0: array([0.0, 0.0, 2.4, 1.9, 1.9, 0.0, -1.6, -2.1, -0.1, 0.7, -2.3, 0.0])
1: array([0.1, 0.0, -0.9, -0.3, 0.0, -1.5, 0.5, 0.0, 0.0, -0.2, 0.7, -1.2])
2: array([0.4, 0.9, -1.1, -1.2, -0.9, 0.1, 0.0, 1.1, 0.1, -0.5, 0.0, -1.3])
3: array([0.0, 0.7, -1.1, 0.0, -0.3, -1.0, 1.2, 0.9, 0.0, -0.7, 0.8, -1.9])
4: array([0.1, 1.7, -1.2, -1.0, 0.0, 1.5, 0.0, 0.0, 0.0, -0.1, 0.0, 0.0])
5: array([-0.2, 0.0, 1.7, 1.0, 1.2, 0.0, -1.0, -1.3, -0.5, 0.6, -1.3, 1.7])
6: array([-0.4, -0.7, -0.1, 0.0, 0.0, -0.6, 0.0, -0.4, 0.0, 0.2, 0.0, 0.2])
7: array([0.2, 0.6, -1.0, 0.0, -0.4, -0.9, 0.6, 0.7, 0.4, -0.4, 0.8, 0.0])
8: array([-0.4, -1.7, 2.3, 1.6, 1.5, 0.4, -1.2, -1.6, -0.4, 0.6, -1.8, 2.1])
9: array([0.0, 1.8, 0.0, -0.9, -1.7, 0.0, 0.0, 1.4, 0.0, 0.0, 1.4, -0.8])
10: array([-0.1, 0.0, -0.9, -1.1, 0.0, 0.3, 0.0, 1.2, -0.1, 0.0, 0.8, -0.8])
11: array([0.0, -0.4, -0.2, 0.1, 0.5, -0.5, 0.0, -0.6, 0.2, 0.0, -0.1, -0.4])
12: array([0.0, 0.0, 2.4, 1.4, 1.6, 0.5, 0.0, 0.0, -0.3, 0.9, -2.0, 0.0])
13: array([-0.5, -0.9, 0.8, 0.0, 0.7, 0.0, -0.7, 0.0, -0.1, 0.5, -0.7, 1.4])
14: array([0.7, 0.0, 0.0, -1.0, -2.5, 1.5, 0.3, 0.0, 0.0, 0.1, 0.0, -1.0])
15: array([-0.1, -2.2, 2.8, 2.0, 0.0, 0.0, -1.2, -2.2, 0.0, 0.5, -1.7, 1.5])
16: array([-0.7, -1.1, 1.5, 1.4, 1.4, 0.0, -0.9, -1.4, 0.0, 0.0, -1.1, 0.0])
17: array([-0.1, 0.8, -0.8, -0.7, 0.0, -0.8, 1.1, 0.9, 0.7, 0.0, 0.8, 0.0])
18: array([0.0, -1.9, 3.0, 2.1, 2.0, -0.3, -1.3, -2.2, -0.1, 0.9, -1.7, 0.0])
19: array([0.5, 0.0, -0.9, -1.0, 0.0, 0.0, 1.3, 0.7, 0.0, -1.0, 0.8, 0.0])
20: array([0.0, 0.0, 3.2, 1.9, 0.0, -0.4, -1.3, -2.4, -0.6, 0.0, -2.3, 2.2])
21: array([0.8, 1.4, -1.0, -0.9, -0.9, 0.0, 0.0, 1.1, 0.0, -0.4, 0.7, -1.5])
22: array([0.0, 0.9, -1.0, -0.8, -0.4, -0.8, 0.0, 1.0, 1.3, -0.9, 0.7, -1.5])
23: array([-0.6, -0.4, 0.0, 0.2, 0.9, -1.1, 0.2, -0.7, 0.0, -0.1, 0.3, -0.3])
24: array([0.5, 0.0, -1.5, -0.9, -1.3, 0.6, 0.0, 1.4, 0.0, 0.3, 1.0, 0.0])
25: array([-1.0, -0.8, 0.2, 0.1, 0.6, -0.6, -0.5, 0.0, -0.2, -0.2, -0.1, 0.8])
26: array([0.0, 1.5, -1.4, -1.1, -2.3, 1.4, 0.0, 1.6, -0.1, -0.4, 0.0, -0.6])
27: array([-0.2, 0.0, -0.6, 0.0, 0.4, -0.9, 0.3, 0.0, 0.2, 0.0, 0.0, 0.0])
28: array([0.1, 1.3, 0.0, -0.7, -2.0, 0.9, 0.2, 1.8, -0.5, 0.2, 1.0, 0.1])
29: array([-0.5, -0.4, -0.2, 0.0, 0.5, -0.7, 0.0, -0.4, 0.0, 0.0, 0.3, 0.0])
30: array([0.1, 0.3, -0.9, -0.4, 0.0, -1.1, 0.0, 0.0, 1.0, -0.6, 0.6, -2.1])
31: array([0.0, 1.2, -1.3, -0.8, -0.8, 0.0, 1.0, 1.1, -0.3, -0.1, 1.0, -0.6])
32: array([0.0, -1.6, 1.8, 1.3, 1.0, 0.4, -1.3, -1.6, -0.3, 0.6, -1.4, 0.0])
33: array([-0.3, 1.6, -1.1, -0.6, -1.8, 1.5, 0.0, 1.5, 0.1, 0.4, 0.0, -0.8])
34: array([0.1, 1.6, -1.3, -0.9, 0.0, 1.3, 0.0, 1.3, 0.0, 0.0, 0.0, -0.7])
35: array([0.3, 1.2, -0.9, -0.7, 0.0, 0.5, 0.5, 1.2, 0.3, 0.0, 1.0, -0.7])
36: array([0.0, 1.5, -1.1, -1.3, -1.6, 1.3, 0.4, 1.5, 0.0, -0.2, 0.7, -0.9])
37: array([-0.4, 0.0, -2.1, 0.0, 0.0, 1.1, 0.0, 1.5, 0.0, -0.2, 1.7, -1.1])
38: array([0.6, 0.7, -1.3, 0.0, -0.6, 0.0, 0.0, 1.0, 0.3, -0.2, 0.6, 0.0])
39: array([-0.7, -1.3, 1.5, 1.4, 1.3, 0.3, -1.2, -1.5, -0.2, 0.5, 0.0, 2.1])
40: array([-0.5, -2.0, 0.0, 1.8, 0.0, 0.0, -1.0, -1.9, -0.1, 0.1, -1.8, 2.0])
41: array([-0.4, 0.0, 2.7, 2.0, 0.0, 0.0, -0.6, -2.5, -0.2, 0.5, 0.0, 1.8])
42: array([-0.5, -1.8, 2.7, 1.4, 1.4, 0.5, -1.5, -1.4, 0.0, 0.0, -1.9, 2.8])
43: array([0.1, 0.6, -1.1, 0.0, -0.1, -1.0, 1.2, 0.0, 0.0, -0.6, 0.9, -1.7])
44: array([-0.2, -1.1, 0.4, 0.5, 0.7, -0.2, 0.0, -1.1, -0.4, 0.3, -0.4, 0.5])
45: array([1.0, 1.1, 0.0, -1.1, -1.1, 0.3, 1.4, 1.4, 0.2, -0.7, 0.0, -1.9])
46: array([0.1, 0.1, 0.0, -0.1, 0.1, -0.7, 0.3, 0.1, 0.6, 0.0, 0.0, -0.9])
47: array([1.1, 0.0, -1.4, -1.1, -0.7, -0.1, 1.0, 0.9, 0.1, -0.2, 1.0, -1.7])
48: array([0.0, -2.4, 3.4, 0.0, 2.2, 0.0, -1.3, -2.3, -0.7, 0.4, 0.0, 2.2])
49: array([-0.3, -1.3, 2.6, 1.6, 1.4, 0.5, -1.4, -1.7, -0.3, 0.9, -2.0, 2.8])
50: array([1.2, 1.6, -1.2, -1.1, -1.0, 0.4, 0.8, 1.1, -0.4, 0.0, 0.0, -1.5])
51: array([1.0, 0.9, 0.0, 0.0, -0.3, -0.6, 0.3, 0.7, 0.6, -0.7, 0.4, -1.8])
52: array([-0.4, -1.0, -0.2, 0.0, 0.4, -0.5, -0.6, -0.2, 0.0, 0.2, 0.0, 0.4])
53: array([0.0, 0.0, -0.6, -0.1, 0.3, -1.1, 0.0, 0.0, -0.3, 0.4, 0.3, -0.1])
54: array([0.0, 1.8, -1.3, -1.0, 0.0, 1.2, 0.6, 0.0, 0.0, -0.1, 0.0, -1.1])
55: array([-0.1, 0.0, -1.1, -0.3, -0.3, -1.0, 0.7, 0.7, 0.7, 0.0, 0.0, -0.9])
56: array([-1.0, -0.5, -0.5, 0.0, 0.9, -1.5, 0.4, -0.4, 0.0, 0.3, 0.6, -0.3])
57: array([-0.2, 1.4, -1.8, -1.1, -2.0, 0.8, 0.0, 0.0, 0.0, 0.2, 1.6, -0.1])
58: array([0.0, 0.0, 0.0, -0.7, -0.5, -0.6, 1.0, 0.9, 1.0, -0.8, 0.9, 0.0])
59: array([0.8, 0.9, -1.2, 0.0, 0.0, -0.1, 0.8, 0.9, 0.3, 0.0, 0.7, -1.7])
60: array([0.6, 0.0, -1.8, -1.4, 0.0, 0.0, 0.2, 1.7, -0.6, 0.0, 0.0, -0.8])
61: array([-0.2, 0.0, 2.9, 2.1, 0.0, 0.0, -1.4, -2.2, 0.1, 0.0, 0.0, 0.0])
62: array([0.0, -2.4, 2.9, 1.7, 2.3, -0.2, -1.1, -2.0, -0.8, 0.0, -2.1, 2.3])
63: array([0.0, 0.9, 0.0, -1.1, -0.4, -0.7, 0.0, 0.6, 0.0, 0.0, 0.7, -1.8])
64: array([0.7, -1.5, 1.6, 0.8, 1.4, -0.1, -0.2, -1.4, -0.7, 0.6, -1.4, -0.1])
65: array([0.2, 1.5, -1.4, 0.0, -2.4, 1.3, 0.0, 1.7, -0.2, 0.0, 0.0, -0.7])
66: array([0.6, 0.0, -1.0, 0.0, -0.6, -0.4, 1.0, 1.0, 0.4, -0.5, 0.8, -1.1])
67: array([-0.2, 0.2, -0.9, -0.2, 0.3, -0.9, 0.5, 0.2, 1.0, -0.6, 0.2, -1.2])
68: array([-0.1, -0.2, -0.7, 0.3, 0.6, -1.0, 0.4, -0.5, 0.5, 0.0, 0.2, -0.4])
69: array([0.5, 1.2, -1.1, -0.9, -1.0, 0.2, 1.2, 0.0, 0.2, -0.2, 1.3, -1.8])
70: array([0.2, -2.4, 3.0, 1.7, 2.1, 0.1, -1.1, 0.0, -0.8, 0.2, -2.1, 1.8])
71: array([-0.1, -0.4, -0.4, -0.2, 0.5, -0.9, 0.0, -0.3, 0.2, -0.1, 0.3, -0.2])
72: array([-0.6, -1.7, 2.3, 1.3, 1.2, 0.4, -1.5, -1.4, -0.3, 0.5, -1.7, 2.5])
73: array([0.7, 2.0, -1.4, -1.0, -1.2, 0.9, 1.1, 0.0, 0.3, -0.1, 1.1, -1.6])
74: array([-0.8, -1.8, 0.0, 0.0, 1.2, 0.1, -1.2, 0.0, 0.0, 0.4, -1.1, 2.4])
75: array([-0.2, -2.2, 3.3, 2.0, 2.3, -0.3, -1.0, -2.4, -0.1, 0.0, -2.1, 1.9])
76: array([0.0, 0.0, 0.0, -0.4, -0.2, -1.4, 0.0, 0.4, 0.0, -0.2, 0.8, -0.9])
77: array([-0.1, 1.3, -1.1, -1.3, -1.7, 1.3, 0.0, 1.4, -0.1, 0.0, 0.6, -1.3])
78: array([-0.4, -2.0, 2.8, 2.0, 1.8, 0.3, 0.0, -2.0, 0.0, 0.7, -1.9, 2.3])
79: array([-0.1, -1.1, 1.6, 1.5, 1.4, 0.3, 0.0, -1.6, 0.0, 0.6, -1.4, 1.1])
80: array([-0.7, -1.5, 1.3, 0.8, 0.0, 0.1, -1.3, -0.5, -0.7, 0.6, -1.0, 0.0])
81: array([0.0, 0.1, -0.7, -0.4, 0.0, -0.8, 0.0, 0.3, 0.0, 0.0, 0.0, -1.4])
82: array([0.0, 0.9, -1.1, -0.6, -0.2, 0.0, 1.6, 0.4, 0.8, -0.7, 0.8, -1.9])
83: array([0.3, 0.8, -0.8, -1.1, 0.0, -0.2, 1.1, 1.0, 0.2, -0.6, 0.8, -1.6])
84: array([-0.1, 0.0, 2.6, 1.6, 1.6, 0.4, -1.2, -2.0, 0.0, 0.0, 0.0, 2.0])
85: array([0.2, 1.2, -0.7, 0.0, -2.2, 1.6, 0.0, 1.9, 0.0, 0.0, 1.0, 0.0])
86: array([0.5, 1.3, -1.1, -0.8, -0.8, -0.1, 1.0, 1.0, 0.0, 0.0, 0.9, -1.3])
87: array([0.4, 1.4, -1.3, -0.8, -1.7, 1.2, 0.2, 1.6, 0.1, -0.1, 0.8, -0.6])
88: array([-0.7, -1.7, 0.0, 1.2, 1.6, 0.0, -0.7, -1.6, -0.5, 0.3, -1.1, 1.6])
89: array([0.0, 1.6, -1.5, -1.1, -2.2, 1.5, 0.0, 0.0, 0.0, 0.0, 1.3, -0.2])
90: array([0.7, 1.5, -1.2, 0.0, -1.7, 0.0, 0.5, 1.5, 0.2, 0.0, 0.8, 0.0])
91: array([0.8, 0.0, -1.4, -1.2, -1.3, 0.9, 0.7, 1.2, -0.3, -0.2, 1.0, -1.5])
92: array([0.6, 1.3, -0.8, 0.0, 0.0, 0.3, 0.0, 1.2, 1.0, -0.5, 0.6, -1.0])
93: array([-0.4, 1.7, -1.2, -0.6, -1.4, 1.0, 1.0, 1.3, 0.1, 0.1, 0.9, -0.5])
94: array([0.3, 1.3, -1.3, -1.4, -2.0, 1.6, 0.6, 1.8, 0.0, -0.7, 0.8, -1.5])
95: array([0.0, -1.2, 0.5, 0.0, 0.8, -0.5, -1.0, -1.0, -0.7, 0.6, -0.3, 0.8])
96: array([-0.4, 0.0, 3.0, 1.9, 1.9, 0.4, -1.6, 0.0, 0.0, 0.3, -2.2, 2.8])
97: array([0.1, 1.7, -0.9, 0.0, -1.4, 0.5, 0.0, 1.5, 0.2, -0.2, 0.0, -0.6])
98: array([-0.1, 1.7, -1.6, 0.0, 0.0, 1.2, 0.0, 0.0, -0.3, 0.2, 1.3, 0.0])
99: array([0.0, 0.8, -1.1, -0.4, -0.6, -0.4, 0.0, 1.1, 0.7, -0.6, 0.7, 0.0])
100: array([0.2, 0.0, -1.0, -0.7, -0.5, -0.5, 1.2, 0.9, 0.4, -0.6, 0.6, -1.8])
101: array([-0.3, -1.8, 2.7, 1.9, 2.0, 0.0, -1.1, -2.0, 0.0, 0.5, -1.9, 2.6])
102: array([0.0, -1.2, 1.6, 1.5, 1.4, 0.2, -0.7, -1.7, -0.1, 0.6, -1.2, 1.8])
103: array([0.0, 0.0, -1.3, -1.1, -1.0, 0.0, 0.0, 1.1, 0.4, -0.1, 0.7, -1.4])
104: array([0.2, 0.0, -0.5, 0.1, 0.5, -0.6, 0.2, -0.3, 0.4, -0.6, 0.0, -1.0])
105: array([0.0, -1.0, -0.2, -0.3, 0.0, -0.5, -0.6, -0.3, -0.5, 0.0, 0.0, 0.5])
106: array([0.0, 1.5, 0.0, -0.9, -1.4, 0.8, 1.1, 1.3, 0.0, 0.0, 0.8, -3.0])
107: array([-0.8, 0.0, -0.7, 0.0, 0.0, -0.6, 0.0, 0.0, 0.5, -1.2, 0.7, -1.8])
108: array([0.0, 0.0, -0.3, -0.1, 0.2, -1.0, -0.4, 0.0, -1.1, 0.5, 0.0, 0.0])
109: array([0.6, 1.3, -1.8, -1.4, -2.2, 0.0, 0.3, 2.0, -0.9, 0.0, 1.3, -0.4])
110: array([-0.6, -1.7, 2.6, 1.6, 1.3, 0.0, -1.4, -1.6, -0.2, 0.0, -1.7, 2.7])
111: array([-0.2, -1.3, 1.6, 1.5, 1.0, 0.4, -1.5, -1.3, -0.2, 0.8, -1.5, 2.0])
112: array([-0.5, 0.0, 1.0, 0.9, 0.9, 0.2, -1.0, -1.2, -0.8, 1.0, -1.0, 1.6])
113: array([-0.4, -1.9, 2.8, 2.0, 2.1, -0.3, -1.0, -2.1, -0.1, 0.3, -1.7, 0.0])
114: array([-0.2, 0.0, -0.9, 0.0, -0.3, -0.7, 0.0, 0.5, 0.5, 0.0, 1.0, -0.6])
115: array([-0.3, 1.8, -1.4, -0.9, -2.2, 1.9, 0.1, 1.7, -0.3, 0.2, 0.0, -0.6])
116: array([-0.1, -1.6, 2.3, 1.5, 1.7, 0.0, -1.2, 0.0, -0.5, 0.9, -2.0, 1.9])
117: array([-0.1, -1.0, 0.0, 0.5, 0.5, 0.2, 0.0, -0.9, 0.0, 0.3, -0.8, 0.3])
118: array([0.7, 1.0, -1.3, -0.7, 0.0, -0.4, 1.4, 0.7, 0.3, 0.0, 1.1, -2.1])
119: array([-0.4, -2.1, 0.0, 2.2, 1.6, 0.4, -1.5, -1.8, 0.0, 0.7, -2.0, 2.9])
120: array([0.1, 1.6, -1.4, -1.1, -2.0, 1.5, 0.3, 0.0, -0.3, 0.0, 0.0, 0.0])
121: array([0.0, 0.0, -0.3, -0.6, -0.2, -0.5, 0.1, 0.2, 0.6, -0.5, 0.0, -0.8])
122: array([0.7, 0.0, -1.2, -1.1, -1.4, 0.8, 0.4, 1.4, -0.2, 0.2, 0.7, -0.7])
123: array([-0.3, 0.0, -0.6, 0.0, -0.1, 0.0, 0.4, 0.0, 0.4, -0.6, 0.5, 0.0])
124: array([0.2, 0.0, -1.6, -1.0, -2.3, 1.4, -0.2, 1.4, -0.4, 0.0, 1.2, 0.0])
125: array([0.2, 0.9, -0.9, 0.0, -1.3, 0.0, 0.6, 1.5, 0.4, -0.6, 0.6, -0.7])
126: array([0.4, 1.5, -1.9, -0.9, -2.2, 1.3, 0.1, 1.6, -0.6, 0.1, 1.2, -0.6])
127: array([0.8, 1.1, -0.9, -1.1, -1.4, 0.6, 0.0, 1.3, 0.3, 0.0, 0.5, -1.4])
128: array([0.3, 1.0, -0.9, -0.9, 0.0, -0.5, 0.8, 1.2, 0.4, -0.5, 0.9, -1.1])
129: array([0.2, 1.2, -1.0, 0.0, 0.0, 0.0, 1.1, 0.7, 1.2, -0.8, 0.0, -1.6])

array([0.0, 0.0, 0.0, 0.0, 0.0, 0.0, 0.0, 1.6, 0.0, -0.2, 1.2, -0.6]) 10 114
array([-0.7, 0.0, 1.5, 0.9, 1.2, 0.5, -0.9, -1.4, -0.4, 0.0, -1.0, 0.0]) 16 5
array([-0.1, 0.0, -1.4, -0.9, -2.4, 1.4, 0.2, 1.7, -0.3, -0.1, 1.6, 0.5]) 124 24
array([0.0, 0.0, 0.0, -0.8, -0.3, -1.0, 0.7, 0.6, 1.2, -0.9, 0.8, 0.0]) 58 121
array([0.0, 0.6, 0.0, -0.5, 0.0, 0.0, 0.0, 0.0, 1.0, -0.9, 0.0, -1.8]) 121 30
array([-0.1, -0.8, 0.6, 0.0, 0.7, 0.0, -0.9, -1.2, -0.2, 0.8, -0.7, 0.9]) 95 44
array([0.5, 1.0, -1.4, -0.6, -0.3, -0.5, 1.4, 0.7, 0.3, 0.1, 0.7, -1.9]) 118 59
array([0.0, 0.0, -1.2, -0.9, -0.8, 0.2, 0.0, 1.2, 0.6, -0.4, 0.6, -1.8]) 103 2
array([0.3, 1.5, -1.0, -1.2, -1.3, 0.2, 1.0, 1.3, 0.2, 0.0, 1.0, -1.3]) 86 31
array([-0.5, 1.4, -1.3, -1.0, -1.2, 0.9, 0.8, 1.5, -0.1, -0.6, 1.2, 0.0]) 93 36
array([1.4, 1.4, -1.3, 0.0, -0.9, -0.1, 0.0, 1.1, 0.0, 0.0, 0.7, -1.6]) 21 59
array([0.9, 0.0, -1.3, -1.0, -0.8, 0.2, 0.9, 1.1, -0.2, 0.0, 0.9, -1.8]) 47 91
array([0.0, 0.9, 0.0, -1.5, -2.6, 1.2, -0.3, 2.2, 0.0, 0.3, 1.5, 0.5]) 28 85
array([0.7, -2.3, 3.2, 0.0, 0.0, 0.0, 0.0, -2.5, -0.6, 0.1, -2.3, 1.8]) 15 78
array([0.7, 1.3, -1.2, 0.0, 0.0, 0.0, 1.0, 0.0, 0.0, -0.3, 0.5, -2.0]) 59 118
array([0.0, 0.9, -0.8, -0.6, 0.0, -0.2, 0.9, 0.9, 0.6, -0.5, 0.9, -1.0]) 128 83
array([0.0, 1.6, -1.2, -0.8, -2.1, 0.0, 0.1, 1.7, 0.0, 0.0, 1.0, 0.1]) 90 87
array([0.1, 0.1, 0.0, -0.5, -0.3, -0.9, 0.6, 0.5, 0.5, -0.8, 0.0, -1.0]) 121 46
array([0.0, -1.3, 1.4, 0.0, 0.0, 0.0, -1.2, -1.0, -0.2, 0.0, 0.0, 1.0]) 95 13
array([0.8, 1.7, -1.0, -0.9, 0.0, 1.0, 0.3, 0.0, -0.1, -0.2, 0.0, -0.8]) 54 4
array([0.0, 1.6, 0.0, -1.4, 0.0, 1.3, 0.6, 1.4, -0.3, -0.3, 0.9, 0.0]) 35 34
array([0.0, 0.0, -1.3, -1.3, -0.5, -0.3, 1.3, 0.0, 0.0, -0.1, 0.8, 0.0]) 19 17
array([0.0, 0.7, -1.1, 0.0, -0.3, -0.9, 1.2, 0.8, 0.0, -0.7, 1.0, -1.7]) 3 43
array([0.2, 0.3, -0.9, 0.0, 0.1, -0.9, 0.8, 0.1, 0.0, -0.8, 0.5, -2.1]) 43 3
array([0.8, 0.0, -1.0, -1.2, 0.0, -0.2, 0.8, 1.2, 0.2, 0.1, 0.8, -1.1]) 47 83
array([-0.2, 0.2, -0.7, -0.4, -0.1, -0.6, 0.8, 0.1, 0.0, -0.8, 0.6, -1.5]) 43 1
array([-0.9, 0.0, 0.0, 0.5, 1.0, 0.4, -0.7, -1.1, 0.2, 0.0, -1.1, 0.0]) 117 44
array([0.0, 0.0, -1.1, -0.5, -0.4, -0.8, 0.0, 0.8, 0.0, -0.8, 0.0, -1.3]) 81 121
array([0.0, 0.0, -0.9, -1.0, -1.5, 0.0, 0.7, 0.0, 0.0, -0.4, 0.7, -0.7]) 103 122
array([-0.3, -1.4, 1.8, 1.5, 1.3, 0.4, -1.4, -1.5, -0.4, 0.0, 0.0, 2.2]) 39 102
array([0.0, 0.4, -1.1, -0.5, 0.0, 0.0, 1.0, 0.2, 0.8, -0.4, 0.7, -1.3]) 82 67
array([0.0, 1.0, -1.4, 0.0, 0.0, 0.8, 0.0, 0.0, 0.0, 0.4, 1.8, -0.4]) 98 35
array([-0.3, 1.5, 0.0, 0.0, -1.3, 0.9, 0.9, 1.4, 0.3, 0.0, 0.9, -0.9]) 93 125
array([0.1, -0.1, -0.3, 0.2, 0.4, 0.0, 0.3, -0.8, 0.4, 0.1, 0.1, 0.0]) 11 29
array([0.0, 0.7, 0.0, -0.9, 0.0, -0.4, 0.0, 0.9, 0.4, -0.3, 0.6, -1.9]) 63 83
array([-0.4, 0.0, 3.1, 2.2, 2.2, 0.0, -1.1, -2.3, 0.0, 0.4, -2.2, 0.0]) 0 113
array([0.0, -1.1, 1.5, 0.7, 0.0, 0.3, -1.2, -1.1, 0.0, 0.6, -0.9, 2.1]) 111 102
array([0.7, 0.9, -0.8, -1.1, -0.8, -0.1, 1.1, 0.0, 0.1, -0.5, 0.9, -1.4]) 69 86
array([0.4, 0.0, -0.9, -0.8, -0.3, -0.7, 1.3, 0.6, 1.1, -0.7, 0.6, -1.8]) 100 82
array([-0.5, -2.1, 2.8, 1.9, 1.7, 0.4, 0.0, -2.0, 0.0, 0.5, -1.9, 2.4]) 78 101
array([-0.5, -1.5, 1.9, 1.2, 0.0, 0.3, -0.8, -1.7, -0.2, 0.4, -1.4, 0.0]) 32 80
array([-0.4, -0.2, -1.0, -0.5, 0.5, -1.5, 0.0, 0.0, -0.5, -0.3, 0.8, -1.9]) 1 81
array([1.2, 2.0, -1.6, -1.2, 0.0, 1.5, -0.7, 1.5, -0.3, 0.0, 0.9, -0.6]) 34 35
array([0.2, 1.8, -1.4, 0.0, -1.7, 0.0, 0.4, 1.5, 0.0, 0.1, 1.3, -0.4]) 90 93
array([-0.6, -1.8, 2.2, 0.0, 1.3, 0.1, -0.9, -1.2, -0.4, 0.3, 0.0, 1.6]) 39 48
array([1.1, 1.5, 0.0, -1.1, -1.0, 0.1, 0.0, 1.2, 0.0, -0.6, 0.6, -1.6]) 21 127
array([0.2, -0.9, 0.9, 0.6, 0.0, 0.0, 0.0, -1.0, -0.3, 0.0, 0.0, 0.9]) 44 117
array([-0.6, -0.9, 1.0, 0.8, 0.8, 0.3, -1.0, 0.0, -0.1, 0.5, 0.0, 1.5]) 13 25
array([-0.6, 0.0, 2.4, 1.5, 1.4, 0.4, -1.2, -1.7, -0.4, 0.0, 0.0, 2.1]) 84 39
array([0.0, 0.1, -0.9, -0.4, 0.0, -0.9, 0.6, 0.1, 0.6, -0.6, 0.0, -1.4]) 67 55
array([0.1, 1.6, 0.0, -1.0, 0.0, 0.8, 0.4, 1.7, -0.2, 0.0, 1.2, -0.4]) 35 34
array([-0.7, -1.4, 1.7, 1.3, 1.4, 0.0, -0.8, -1.3, 0.0, 0.3, -1.2, 0.0]) 16 32
array([-0.1, 1.6, 0.0, -0.6, 0.0, 1.1, 0.3, 0.0, -0.7, 0.0, 0.0, 0.9]) 4 98
array([0.3, 1.3, 0.0, -1.2, -1.2, 0.2, 0.9, 1.4, 0.0, -0.5, 1.1, -0.4]) 9 31
array([-0.1, -2.6, 3.7, 2.1, 0.0, 0.3, -1.4, -2.1, -0.7, 0.1, -2.3, 0.0]) 15 18
array([0.3, 0.0, -1.1, 0.0, 0.0, 0.0, 0.9, 0.8, 0.8, 0.0, 0.8, -1.3]) 66 59
array([0.4, 0.5, -1.1, -1.0, 0.0, -1.0, 0.0, 0.4, 0.3, -0.4, 0.6, -2.4]) 30 63
array([0.4, 1.5, -1.5, 0.0, -2.2, 0.0, 0.2, 1.7, -0.3, -0.3, 1.3, 0.0]) 90 109
array([0.1, 0.0, -1.7, -1.0, 0.0, 0.0, 0.2, 1.8, -0.3, -0.4, 1.3, 0.0]) 10 60
array([1.2, 0.6, -1.1, -0.6, 0.0, -1.3, 1.0, 0.1, 1.0, -1.1, 0.5, 0.0]) 7 17
array([1.0, 1.6, -1.5, -1.3, -1.4, 0.7, 0.8, 1.7, -0.3, 0.0, 0.0, -1.4]) 50 127
array([0.2, 0.0, 0.0, 0.0, -1.4, 0.5, 0.7, 1.5, 0.1, -0.3, 0.8, 0.0]) 125 28
array([0.5, 0.9, -1.0, -1.0, 0.0, 0.2, 0.0, 1.0, -0.3, -0.3, 0.0, -1.2]) 2 21
array([-0.2, -1.3, 1.7, 1.2, 0.0, 0.4, -1.2, -1.4, -0.3, 0.8, -1.5, 2.0]) 111 72
array([0.1, 0.0, 0.0, -1.2, -2.0, 1.5, 0.0, 0.0, -0.2, 0.1, 1.0, -0.7]) 14 122
array([0.4, 0.6, -1.3, -0.6, 0.0, -1.5, 1.3, 0.0, 0.0, -0.3, 0.0, -1.9]) 43 1
array([0.1, 0.0, -0.9, 0.0, 0.0, -0.7, 0.0, 0.0, 0.6, 0.0, 0.8, 0.0]) 114 27
array([-0.5, -1.0, 0.8, 1.0, 0.0, -0.1, 0.0, -1.2, -0.5, 0.5, 0.0, 1.0]) 44 117
array([0.0, 0.0, 0.8, 0.0, 0.5, 0.2, 0.0, 0.0, 0.1, 0.3, -0.6, 1.3]) 13 25
array([-0.5, 0.0, 2.9, 0.0, 1.8, 0.5, -1.3, 0.0, 0.0, 0.0, -2.2, 0.0]) 12 16
array([0.0, 0.0, 1.7, 0.0, 0.0, -0.3, -1.3, 0.0, 0.0, 0.0, -0.9, 2.4]) 13 5
array([0.5, 1.6, -1.3, 0.0, -1.7, 0.0, 0.6, 1.3, -0.1, 0.0, 1.2, -0.8]) 90 125
array([-0.2, 0.0, 0.8, 0.8, 0.9, -0.3, -0.9, -0.9, -0.6, 0.6, 0.0, 1.6]) 112 5
array([0.1, -0.8, 0.0, 0.9, 1.1, 0.4, -0.9, 0.0, -0.1, 0.6, -1.1, 0.0]) 117 44
array([0.0, -0.5, 0.0, 0.0, 0.4, -0.7, 0.0, -0.6, -0.1, 0.4, 0.0, -0.5]) 11 29
array([0.9, 1.4, -1.4, -0.6, -0.4, 0.0, 1.0, 0.8, 0.0, -0.1, 0.7, 0.0]) 31 38
array([-0.5, -1.8, 0.0, 1.5, 1.3, 0.8, -1.6, -1.5, -0.2, 0.0, -2.0, 2.6]) 119 40
array([0.0, 1.2, -1.0, -0.9, -0.6, -0.3, 0.8, 0.0, -0.1, -0.2, 0.9, 0.0]) 31 7
array([0.2, 0.0, 0.0, -0.8, -0.8, -0.3, 0.7, 1.4, -0.2, -0.5, 0.0, 0.0]) 58 19
array([0.6, 1.3, -1.2, 0.0, -0.9, 0.0, 0.8, 1.2, 0.0, -0.2, 0.0, -0.7]) 125 97
array([-0.1, 1.1, 0.0, -1.3, -1.1, 0.3, 0.0, 1.5, -0.2, 0.0, 1.0, -1.3]) 9 127
array([0.7, 1.3, -1.0, -1.2, -1.8, 1.0, 0.7, 0.0, -0.1, -0.1, 0.0, 0.0]) 120 89
array([0.0, 0.7, -1.2, -0.8, 0.0, -0.7, 1.1, 0.8, 0.6, -0.4, 0.7, 0.0]) 17 7
array([0.2, 1.8, -1.2, -1.1, 0.0, 1.6, 0.2, 1.8, -0.2, 0.0, 1.1, -0.1]) 34 35
